The rows below fall into families. The same turns and mirrors carry the whole set onto itself and the rows of a family onto each other. For each named row, which other rows are in its family? Write them in the order they are listed.
These 32 rows form 4 families of 8 rows each.
Q257: [ -4   4 -20  -6  -3 -28   7   6  -2  15   1 -15   7   5 -12  -3   3   3]
Q13: [  9 -12   6   1   1 -17   2 -18  -3   9 -20  17 -17  -1   2 -14 -18  -6]
Q519: [ 19  14  18   3   4  -2   8 -10   9  19 -17  -1   6  14 -12 -16  -2  -1]
Q137: [  0  -4 -11 -17  -5 -12   3  -6   5   9  -9  -5  -5  13 -16 -29 -10  16]
Q893: [  5   3   9   1   7  12 -15 -19   2   5  -4  -5  -4   1  -3 -24   4 -28]
Q993: [  5   0  14  -1  -2  -7  -2  -9   2   5 -14 -11  14  -9  11  -7  21  -9]
Q111: [ -7   1   3  19  12 -16   1 -17   3  15  -6   2  -7   4  -2  11 -18 -19]
Q746: [  5   1  10   1   2 -16  17 -11  12  18 -16  10  -9   0 -20 -11  -6 -12]
Q483: [ -9 -15 -12  11 -15  11   3 -17  -2  12  -1  -3   9  22  -7   5  -2  15]
Q983: [ -6  -6 -16 -11 -11   9   9   7  -9   6   2 -12  -7   2   0 -25   1 -17]
Q915: [ 11 -13  -2  15  -3  -7   2 -20  -8  11 -22   7  10  -5 -10   8  13  -3]
Q220: [ -7   7 -16   0   2   0 -19  -5  -3  16   5  -2  -8  27  11   0 -19  -4]
Q370: [  7   3  -9   5 -15  -4  12  -1  -3  25   3  18 -10  26   6 -10 -12  -1]
Q875: [  4  -4   7  10   1  -9   2 -25   5   1 -13 -19  -9  -4 -13   3  18  -2]
Q324: [ -6   1  -4  18  12  10  -3 -32  -1  12 -17  -3 -16  -5  -3   3  -2 -12]
Q469: [  2  18 -12  -1  -3  -9  -1  12  -4  22  10  -9  10  18  10  -8  -2  -9]
Q489: [-20   0 -26   4  -2  15  -3 -15  -6  17   1   1  -8   5  12  -9  -8  -4]
Q425: [ 16   1   2  -2  -2   4   0  -3  -8  12 -21  -2  -4  -4  -5  -3  19 -25]
Q144: [  8   2 -12   1  -9 -16  15  -3  -6  18   3   6   8  10   1 -31 -10  11]
Q964: [  2 -15 -20 -10 -19   5   6   4 -14   7 -17 -10  -1  10  -3   0   8   6]
Q564: [-17  -5  -8   9  -9  14   5 -13   5  11  19  -4   3  14  -3 -20  -8  -9]
Q222: [  2   3   5   9  13 -17  -8  -7 -11   7  -7  -6   4  -3  18 -12 -20 -18]
Q473: [-15  -7 -23  -5   3 -20 -11 -10   0  10  -3  -8 -11  14 -12   4 -13   7]
Q500: [ 23   3  13   2   4  -4  -7 -16  -7  10 -22   5  -2  15   9 -20 -15   4]
Q309: [ 12  10  10  -7  10 -15  -9   0  -5   5 -21 -25   9   5   2  -6  -5  -5]
Q784: [  3   8  10   4   9 -14  -1  -9   9  13 -20 -16  -2  11 -17  16  -3  -7]
Q798: [-10   1 -13 -11 -12   7  -5   2  -2  13   1  -5  14   5  21 -15  10   0]
Q645: [ -4   5   4   9   7  12  -7 -15  -2  16 -14   5   7  -9  21  -8   1 -19]
Q626: [-14  -4 -25   9  -8   2   7 -21   1  11   4 -15 -18   9 -12   2   6   6]
Q138: [ -5  -4 -10  -6 -17  -6   5  -4   5   6   4 -21   2  10  -3  -2  23   8]
Q673: [ -2 -11   6  17   7   1 -13 -35   1   6  -4   3   9   1  -9 -11  -2  -5]
Q991: [  0  -1 -10 -13 -10   1  -1  -5  10  16 -10   8 -21  30 -11  -7 -10   5]

Which other rows belong to the same family as Q673? Q893, Q483, Q983, Q915, Q425, Q964, Q564
Which other rows belong to the same family as Q111? Q257, Q220, Q469, Q222, Q473, Q309, Q784
Which other rows belong to the same family as Q746? Q13, Q519, Q137, Q370, Q144, Q500, Q991

The rows below fall into families. The same turns and mirrors carry the whole set onto itself and the rows of a family onto each other. For each named row, which other rows are in its family? Write them in the order they are listed.
These 35 rows form 7 families of 5 rows each.
Q417: [ -3  -6   6 -13   6 -15 -10  14 -16   2   6 -20   0   1]
Q623: [  8   0 -10  -3   8 -11  -8  -9  -1  -2  14  -4 -15  19]
Q28: [ -4  12   3   4   8  12  -6 -12   8  10  -8  20  -2  -6]
Q188: [-10   7   3   4   1  10 -15   5  -1 -20 -18   4  15   2]
Q219: [-10   3 -28  11   5  -4  -4   8 -11  14   5   0 -17   7]
Q123: [  2  19 -11  12  -1  -4   1   2 -20   4   3  -8 -20  -4]
Q714: [-16  -7   0   2   5   3 -17  25   2  12 -12   2   2  -9]
Q412: [ 12 -25   9  -3   9  -6  -2  -1 -11  -6   0  -5  -5  10]
Q348: [11 -7 -2  1  4  3 -7 10 11 14 -8 14  8 -7]
Q176: [ -8  -4 -24   6 -10  13  -3   6 -15  -3   9 -18 -10  -5]
Q273: [  9   7  -7  -3 -17 -10  -6  -6 -12 -13   5  -9  -4  -1]
Q229: [ 13   1 -13   4   8 -11   5  12 -18  15   5 -15   0  -1]
Q805: [-12  15 -15   8   5   0  -5  13 -21  -4  -8  -6  14 -14]
Q231: [-11   3 -12  -6  -6   1 -14   3   8   9  -3  11  -6  24]
Q254: [ -9  20 -21  20  -7   8  -3   3  -6   6  -9  -7   0  -9]
Q557: [  9   6  -1   4   4  -7 -12   3 -14 -27   0  -6   4  -8]
Q270: [ -2  -2  -1   1  16   6   1 -28   0   1   1   6  11 -12]
Q565: [-18  -8   6   3  17   9   5 -19 -19   6  -4  10  -8  -1]
Q459: [ -2  -2  -3  10  -7   6  -6  23  -5   6 -17  -8  -3  16]
Q629: [-12  16  -3   3 -16   8  -8   9  -7   6 -14  11 -10   5]
Q25: [ -3  -3 -16   8  22   4  -6 -10  11  12   5  14  -7   3]
Q363: [ -9  -5 -15  10   7  28  -6  -9  11   4   2   1   3 -10]
Q527: [ -3   0  -5   5  20   2  -7  -4  -9 -10  -4  10  16 -23]
Q68: [-17  -4  -1   3 -12  14 -10  -6   3  -3 -18  15   6   0]
Q180: [-18  -2   2   0  15   1  -1  -4 -27 -16  -9  -9  15   3]
Q436: [-17 -22  -6 -12   2  19  -1 -15 -10  -1   6  -3   6   0]
Q691: [-20 -16 -11  -6  13  -1  -1 -10 -14  10   4   6  -8  19]
Q957: [ -9 -20   9   4  28  -2  -7   4 -11   2   1 -13  -4  -7]
Q618: [ -6   7 -15  -7 -19  18 -11   4   7   1   2  -6   6   3]
Q236: [ -8  -5  14  -7  22   4 -12   3   9  10  -6  -3  14  -1]
Q346: [-15 -12  -4   7   6   2   7 -18 -27  -9  -2 -13  -5   2]
Q183: [  4   2   8  -8   3  -8   2 -17 -21  -7   7  -4 -14   7]
Q706: [  1  10  -1   9   9  -4 -14  22   2   5  -2 -21  -5  -2]
Q200: [ -9 -15   2   6  23   9   7  -1  -9  18 -11  -2  11   7]
Q498: [  5  -4  -9  -4   5  10  -1 -17  -7  -9  18 -22  -2   2]

Which other rows belong to the same family as Q805? Q188, Q557, Q527, Q180
Which other rows belong to the same family as Q348? Q412, Q229, Q459, Q200
Which other rows belong to the same family as Q270? Q273, Q254, Q68, Q346
Which other rows belong to the same family as Q28? Q123, Q565, Q629, Q183
Which other rows belong to the same family as Q957? Q417, Q714, Q236, Q706

